50 stands for zero in the data rows.
Here are some points:
[45, 47, 49, 43, 54, 46, 54, 48, 47, 45, 38, 45, 56, 42, 37, 50, 53, 47]
[55, 24, 53, 44, 70, 34, 65, 47, 36, 43, 29, 48, 59, 51, 41, 12, 66, 67]
[49, 72, 54, 45, 36, 69, 46, 55, 67, 58, 76, 45, 39, 57, 66, 89, 40, 51]
[51, 75, 50, 49, 30, 57, 27, 56, 79, 57, 63, 51, 43, 55, 73, 94, 46, 43]
[46, 61, 52, 35, 29, 55, 39, 60, 77, 59, 67, 49, 59, 54, 63, 87, 46, 45]
[55, 52, 47, 72, 51, 67, 37, 53, 41, 61, 71, 47, 22, 52, 59, 43, 43, 65]
[42, 44, 54, 35, 59, 34, 66, 47, 42, 38, 36, 51, 71, 48, 32, 45, 60, 45]
[49, 41, 56, 68, 54, 76, 45, 36, 28, 55, 56, 51, 25, 49, 53, 24, 38, 61]
[56, 75, 53, 56, 32, 65, 32, 57, 70, 61, 68, 49, 36, 55, 75, 89, 43, 46]
[61, 68, 51, 45, 27, 56, 35, 51, 75, 49, 65, 44, 49, 60, 76, 86, 48, 43]
[59, 68, 51, 65, 36, 72, 48, 53, 59, 60, 73, 43, 36, 62, 60, 66, 41, 53]
[50, 46, 48, 65, 59, 69, 51, 45, 27, 55, 53, 55, 20, 56, 52, 29, 40, 69]
[39, 33, 48, 38, 57, 36, 61, 45, 48, 45, 37, 44, 69, 44, 44, 35, 56, 53]
[44, 69, 47, 40, 34, 43, 45, 58, 77, 59, 67, 46, 64, 51, 55, 80, 51, 29]
[38, 67, 51, 48, 32, 43, 30, 51, 74, 52, 51, 55, 57, 53, 58, 87, 55, 33]
[50, 34, 39, 42, 63, 33, 59, 49, 42, 46, 35, 56, 59, 45, 39, 33, 52, 52]
[37, 49, 49, 38, 53, 25, 55, 53, 63, 44, 35, 57, 85, 38, 38, 56, 61, 29]
[50, 26, 41, 50, 66, 31, 61, 46, 38, 42, 33, 49, 53, 45, 38, 18, 57, 59]
[64, 52, 53, 48, 42, 51, 57, 53, 56, 54, 58, 46, 61, 56, 52, 64, 54, 41]
[44, 50, 49, 65, 50, 68, 43, 46, 37, 54, 59, 50, 28, 52, 54, 37, 42, 57]
[54, 55, 52, 40, 37, 60, 50, 51, 65, 47, 65, 56, 62, 46, 53, 63, 60, 36]
[47, 41, 50, 48, 61, 51, 55, 49, 35, 42, 35, 45, 47, 43, 32, 37, 51, 50]
[45, 52, 49, 40, 59, 32, 59, 49, 54, 45, 48, 42, 63, 42, 40, 48, 57, 48]
[42, 34, 54, 37, 44, 35, 46, 43, 55, 49, 45, 49, 71, 35, 47, 41, 53, 41]
[48, 27, 45, 41, 77, 33, 66, 36, 15, 41, 33, 54, 56, 46, 23, 0, 60, 53]
[55, 56, 54, 59, 34, 62, 49, 54, 59, 56, 57, 47, 52, 57, 63, 67, 42, 51]
[34, 29, 51, 48, 69, 40, 56, 35, 27, 44, 28, 55, 51, 42, 34, 18, 59, 50]
[51, 37, 56, 51, 57, 51, 58, 40, 32, 45, 52, 52, 46, 40, 42, 24, 54, 58]
[41, 45, 56, 70, 58, 65, 47, 43, 32, 60, 53, 48, 30, 50, 51, 33, 43, 60]
[42, 62, 58, 60, 47, 65, 38, 56, 58, 48, 53, 54, 45, 47, 53, 59, 41, 52]
[37, 62, 55, 57, 40, 61, 36, 51, 57, 63, 61, 53, 43, 51, 59, 64, 47, 42]
[72, 66, 52, 73, 39, 72, 41, 42, 54, 54, 65, 44, 25, 62, 75, 61, 45, 57]
[53, 75, 49, 50, 36, 64, 34, 51, 64, 62, 76, 46, 45, 58, 65, 72, 47, 40]
[45, 54, 56, 49, 33, 70, 37, 50, 60, 55, 68, 53, 46, 52, 63, 68, 44, 45]
[35, 56, 48, 28, 44, 21, 39, 54, 73, 38, 33, 58, 78, 43, 43, 74, 63, 30]
[48, 44, 45, 38, 49, 39, 56, 58, 53, 54, 47, 54, 57, 51, 48, 55, 49, 51]
[47, 39, 54, 49, 77, 40, 65, 47, 27, 31, 30, 55, 55, 40, 28, 23, 54, 58]
[55, 56, 50, 39, 41, 53, 44, 61, 60, 52, 52, 53, 61, 53, 57, 67, 49, 41]
[49, 65, 56, 68, 51, 62, 56, 43, 34, 43, 59, 58, 29, 53, 52, 43, 41, 59]
[51, 58, 52, 66, 57, 69, 42, 54, 37, 54, 53, 52, 25, 51, 53, 37, 45, 57]
[43, 54, 51, 40, 48, 23, 60, 37, 60, 35, 40, 57, 64, 49, 44, 50, 63, 42]
[42, 44, 48, 17, 49, 21, 51, 45, 66, 41, 43, 53, 85, 45, 38, 55, 68, 26]
24 more points follow, each with its number after it:
[41, 24, 53, 37, 67, 31, 61, 39, 43, 44, 34, 47, 70, 42, 41, 27, 61, 55] 0
[53, 40, 53, 66, 54, 81, 51, 40, 31, 57, 59, 48, 19, 49, 52, 28, 37, 63] 1
[49, 59, 51, 51, 51, 48, 60, 50, 50, 52, 49, 48, 49, 58, 48, 55, 50, 49] 2
[55, 55, 48, 49, 54, 49, 41, 52, 51, 60, 49, 55, 43, 50, 69, 71, 48, 44] 3
[50, 67, 46, 39, 39, 49, 39, 50, 69, 58, 67, 49, 57, 55, 60, 71, 50, 37] 4
[35, 70, 56, 44, 26, 63, 34, 56, 72, 62, 69, 56, 52, 54, 69, 86, 48, 36] 5
[49, 43, 41, 30, 50, 17, 57, 60, 61, 46, 31, 50, 80, 44, 36, 65, 52, 42] 6
[45, 38, 42, 36, 61, 24, 49, 48, 47, 44, 32, 54, 64, 39, 36, 38, 62, 40] 7
[50, 38, 56, 67, 52, 67, 55, 48, 22, 49, 47, 50, 36, 40, 44, 24, 40, 58] 8
[57, 39, 47, 78, 59, 54, 56, 50, 32, 57, 57, 44, 33, 56, 52, 16, 49, 70] 9
[54, 36, 45, 45, 60, 23, 60, 47, 38, 52, 27, 48, 61, 45, 30, 34, 53, 50] 10
[47, 48, 48, 38, 54, 39, 50, 41, 48, 51, 51, 52, 59, 53, 40, 44, 59, 39] 11
[43, 51, 45, 20, 53, 27, 55, 57, 68, 39, 42, 47, 74, 50, 43, 57, 59, 42] 12
[45, 44, 44, 30, 40, 29, 47, 54, 73, 50, 54, 48, 68, 48, 52, 57, 53, 45] 13
[39, 57, 48, 17, 44, 29, 47, 60, 75, 40, 35, 47, 81, 46, 42, 88, 57, 27] 14
[58, 40, 44, 54, 60, 40, 58, 52, 33, 52, 35, 46, 49, 49, 39, 39, 44, 56] 15
[31, 44, 47, 32, 49, 36, 51, 51, 57, 47, 43, 56, 68, 44, 44, 53, 56, 40] 16
[54, 49, 40, 40, 46, 23, 50, 62, 59, 45, 35, 49, 69, 48, 49, 61, 50, 44] 17
[51, 33, 46, 47, 66, 43, 59, 30, 27, 48, 40, 54, 51, 49, 31, 9, 61, 49] 18
[52, 58, 54, 52, 42, 71, 47, 46, 54, 52, 63, 50, 31, 56, 63, 62, 44, 55] 19
[53, 43, 46, 40, 55, 46, 56, 63, 55, 50, 54, 47, 54, 60, 55, 47, 51, 60] 20
[56, 50, 37, 57, 53, 38, 53, 53, 49, 57, 43, 44, 48, 51, 41, 49, 47, 52] 21
[47, 60, 54, 64, 37, 70, 42, 48, 51, 59, 76, 47, 32, 53, 56, 62, 37, 51] 22
[63, 54, 52, 78, 44, 87, 43, 54, 37, 57, 66, 53, 12, 52, 60, 43, 31, 64] 23
Which two of these numbered points are nearest to each point below, ignoring the 2 directions in which the first points spread most? Their numbers follow each, nearest first.
[51, 41, 43, 44, 68, 34, 50, 42, 43, 43, 34, 54, 46, 44, 47, 33, 60, 51] > 7 3
[51, 54, 53, 77, 53, 74, 53, 50, 30, 61, 57, 52, 34, 47, 48, 34, 38, 53] > 8 22
[62, 66, 52, 71, 43, 76, 41, 60, 58, 65, 74, 41, 28, 63, 70, 58, 40, 63] > 9 20
[47, 45, 49, 32, 63, 34, 58, 53, 60, 38, 44, 45, 61, 48, 43, 47, 58, 53] > 12 19
[50, 34, 44, 35, 60, 27, 65, 61, 47, 41, 30, 53, 77, 43, 36, 40, 55, 45] > 6 23
[44, 48, 40, 27, 39, 27, 43, 57, 82, 49, 50, 50, 73, 49, 58, 73, 54, 38] > 13 0
[51, 54, 48, 47, 46, 55, 47, 44, 49, 55, 62, 51, 46, 52, 48, 49, 54, 46] > 11 4
[47, 61, 50, 36, 45, 54, 46, 61, 62, 47, 53, 44, 56, 47, 48, 78, 46, 38] > 14 23
[56, 55, 47, 63, 39, 65, 40, 57, 51, 62, 74, 46, 28, 57, 66, 57, 35, 61] > 13 4
[60, 53, 50, 68, 59, 58, 50, 52, 38, 56, 46, 47, 24, 61, 66, 42, 46, 65] > 17 3
[28, 49, 54, 35, 45, 34, 40, 44, 65, 50, 40, 57, 70, 45, 48, 61, 62, 38] > 5 16
[43, 38, 50, 45, 60, 37, 59, 52, 41, 46, 34, 57, 75, 38, 36, 44, 51, 40] > 8 23
[51, 65, 45, 50, 39, 65, 39, 46, 55, 63, 74, 52, 40, 60, 57, 61, 46, 39] > 11 18
[51, 37, 40, 32, 53, 27, 57, 51, 55, 44, 35, 54, 70, 45, 44, 52, 55, 46] > 6 17
Now 24 new points, numbered from 0 again:
[44, 57, 49, 35, 41, 31, 47, 52, 76, 48, 50, 51, 77, 44, 46, 66, 65, 30] 0
[42, 44, 53, 21, 48, 32, 58, 46, 62, 36, 42, 55, 68, 48, 46, 67, 59, 46] 1
[46, 48, 50, 57, 42, 42, 43, 54, 58, 59, 59, 53, 62, 48, 55, 49, 53, 43] 2
[44, 42, 48, 40, 57, 31, 56, 53, 49, 48, 40, 50, 68, 42, 39, 39, 58, 43] 3
[69, 34, 51, 60, 58, 62, 67, 47, 26, 53, 48, 45, 38, 53, 47, 34, 49, 57] 4
[56, 35, 51, 62, 62, 48, 60, 51, 35, 52, 55, 49, 43, 54, 52, 25, 48, 63] 5
[43, 71, 60, 54, 44, 55, 43, 52, 67, 43, 58, 56, 53, 53, 57, 74, 46, 48] 6
[67, 41, 52, 69, 58, 62, 55, 37, 29, 45, 46, 44, 27, 53, 51, 23, 48, 68] 7
[43, 52, 50, 47, 44, 52, 51, 51, 52, 49, 60, 52, 50, 45, 50, 46, 48, 49] 8
[73, 51, 56, 76, 56, 70, 51, 43, 30, 49, 55, 45, 20, 57, 61, 30, 48, 67] 9
[51, 50, 49, 68, 67, 64, 47, 44, 32, 56, 46, 51, 25, 47, 43, 22, 47, 58] 10
[46, 48, 52, 61, 57, 56, 43, 49, 36, 48, 45, 57, 36, 46, 47, 42, 45, 51] 11
[64, 40, 36, 57, 59, 42, 57, 45, 41, 56, 52, 49, 30, 50, 51, 28, 52, 59] 12
[62, 62, 55, 61, 37, 79, 45, 57, 51, 62, 72, 47, 36, 56, 66, 61, 42, 50] 13
[59, 34, 52, 25, 50, 26, 68, 52, 58, 37, 34, 46, 83, 47, 41, 57, 69, 41] 14
[61, 68, 54, 66, 38, 72, 50, 68, 57, 56, 59, 46, 38, 56, 64, 67, 35, 60] 15
[50, 39, 43, 53, 68, 42, 56, 37, 30, 43, 43, 54, 48, 49, 31, 14, 59, 52] 16
[64, 55, 52, 52, 57, 52, 62, 49, 41, 42, 50, 51, 44, 61, 53, 42, 50, 60] 17
[53, 28, 47, 48, 67, 29, 55, 37, 33, 37, 19, 55, 52, 39, 38, 22, 60, 58] 18
[52, 51, 51, 54, 51, 55, 51, 49, 43, 56, 55, 50, 44, 49, 49, 41, 48, 49] 19
[48, 58, 53, 70, 54, 62, 39, 50, 44, 54, 52, 53, 32, 52, 52, 57, 45, 52] 20
[56, 57, 48, 54, 37, 59, 46, 57, 59, 61, 64, 52, 43, 58, 67, 71, 42, 53] 21
[52, 41, 52, 55, 62, 64, 58, 38, 29, 45, 48, 44, 29, 48, 49, 34, 44, 67] 22
[55, 70, 51, 52, 35, 62, 44, 52, 57, 53, 63, 47, 46, 58, 48, 70, 52, 41] 23
Which two of these numbered points are nearest to each point below, ignoring the 2 directions in which the first points spread most? Their numbers follow each, nearest first.
[49, 45, 45, 32, 42, 31, 55, 51, 67, 52, 44, 53, 69, 52, 52, 65, 56, 43] > 21 5
[51, 28, 48, 41, 65, 29, 54, 40, 39, 38, 22, 60, 59, 42, 35, 33, 63, 49] > 18 11
[67, 29, 53, 57, 70, 45, 63, 42, 26, 38, 38, 51, 39, 49, 44, 19, 56, 64] > 9 7
[59, 60, 54, 82, 53, 81, 53, 47, 27, 65, 65, 44, 12, 63, 55, 45, 35, 61] > 23 19
[45, 36, 49, 54, 64, 37, 49, 46, 30, 36, 29, 61, 50, 42, 36, 30, 55, 52] > 11 20
[52, 29, 51, 60, 76, 39, 54, 43, 21, 37, 17, 57, 44, 49, 42, 18, 55, 62] > 18 20
[53, 43, 54, 54, 60, 61, 56, 38, 37, 47, 46, 46, 32, 50, 47, 36, 44, 64] > 22 1
[39, 42, 54, 38, 46, 56, 48, 49, 55, 44, 53, 52, 59, 46, 53, 51, 46, 48] > 8 22
[43, 64, 52, 44, 47, 51, 43, 53, 59, 49, 50, 47, 50, 52, 48, 71, 48, 38] > 20 11
[45, 52, 50, 49, 59, 49, 45, 51, 43, 47, 43, 52, 49, 46, 46, 35, 56, 47] > 10 3
[50, 55, 49, 31, 42, 38, 48, 61, 77, 51, 54, 47, 75, 56, 57, 67, 58, 44] > 5 21
[55, 44, 56, 63, 55, 65, 56, 44, 30, 52, 57, 51, 30, 48, 50, 28, 44, 62] > 19 8
[47, 73, 43, 37, 42, 48, 43, 62, 84, 62, 75, 34, 51, 66, 72, 82, 44, 58] > 5 21
[47, 43, 51, 22, 56, 32, 53, 52, 56, 36, 30, 45, 75, 42, 36, 57, 59, 41] > 22 1
